In the data rows, zero lies at 4.5, halfway between 4 and 5.
Some points, one per row:
np.array([8, 4, 3, 7, 5, 6, 7, 6])
np.array([5, 6, 5, 3, 3, 3, 3, 6])
np.array([2, 0, 1, 2, 1, 1, 2, 1])
np.array([8, 8, 6, 5, 6, 6, 5, 8])
np.array([6, 7, 5, 6, 5, 5, 5, 7])
np.array([2, 5, 5, 1, 3, 4, 5, 2])
np.array([6, 6, 6, 5, 5, 6, 6, 5])
np.array([5, 9, 7, 6, 4, 6, 5, 5])
np.array([4, 5, 5, 4, 4, 4, 5, 6])
np.array([1, 3, 4, 3, 4, 3, 2, 0])
np.array([4, 7, 6, 4, 5, 4, 4, 4])
np.array([7, 7, 6, 5, 6, 5, 5, 8])
np.array([4, 3, 3, 6, 5, 4, 4, 7])
np.array([3, 3, 4, 0, 4, 4, 4, 3])
np.array([5, 6, 5, 3, 6, 7, 6, 5])
np.array([4, 5, 5, 4, 3, 2, 3, 6])
np.array([5, 9, 7, 0, 3, 3, 4, 5])
np.array([5, 6, 6, 4, 6, 5, 7, 7])
Here are 13 more points, each followed by its number:
np.array([5, 1, 3, 5, 2, 6, 6, 0]) 0
np.array([2, 4, 3, 3, 3, 3, 2, 3]) 1
np.array([6, 5, 4, 3, 5, 6, 6, 6]) 2
np.array([6, 5, 5, 6, 5, 5, 5, 5]) 3
np.array([1, 2, 2, 0, 3, 3, 3, 1]) 4
np.array([2, 5, 5, 1, 4, 3, 3, 2]) 5
np.array([8, 9, 7, 9, 6, 7, 6, 9]) 6
np.array([5, 6, 5, 2, 2, 1, 1, 4]) 7
np.array([4, 3, 3, 6, 6, 4, 4, 5]) 8
np.array([2, 2, 5, 4, 5, 3, 3, 2]) 9
np.array([6, 8, 8, 6, 7, 7, 6, 6]) 10
np.array([6, 2, 3, 6, 4, 5, 4, 3]) 11
np.array([3, 5, 6, 1, 4, 1, 3, 2]) 12
Which of these numbered points is nearest to each point below by angle, seen from the average point of the first points? Its number follows each.
np.array([3, 5, 6, 2, 5, 3, 3, 2]) > 5
np.array([4, 6, 6, 4, 4, 2, 3, 5]) > 7
np.array([6, 2, 2, 8, 5, 6, 4, 2]) > 11
np.array([2, 3, 3, 6, 6, 6, 5, 6]) > 8
np.array([3, 5, 5, 2, 5, 3, 3, 4]) > 5
np.array([3, 3, 3, 3, 3, 4, 4, 1]) > 4
np.array([4, 5, 5, 6, 5, 4, 3, 5]) > 8
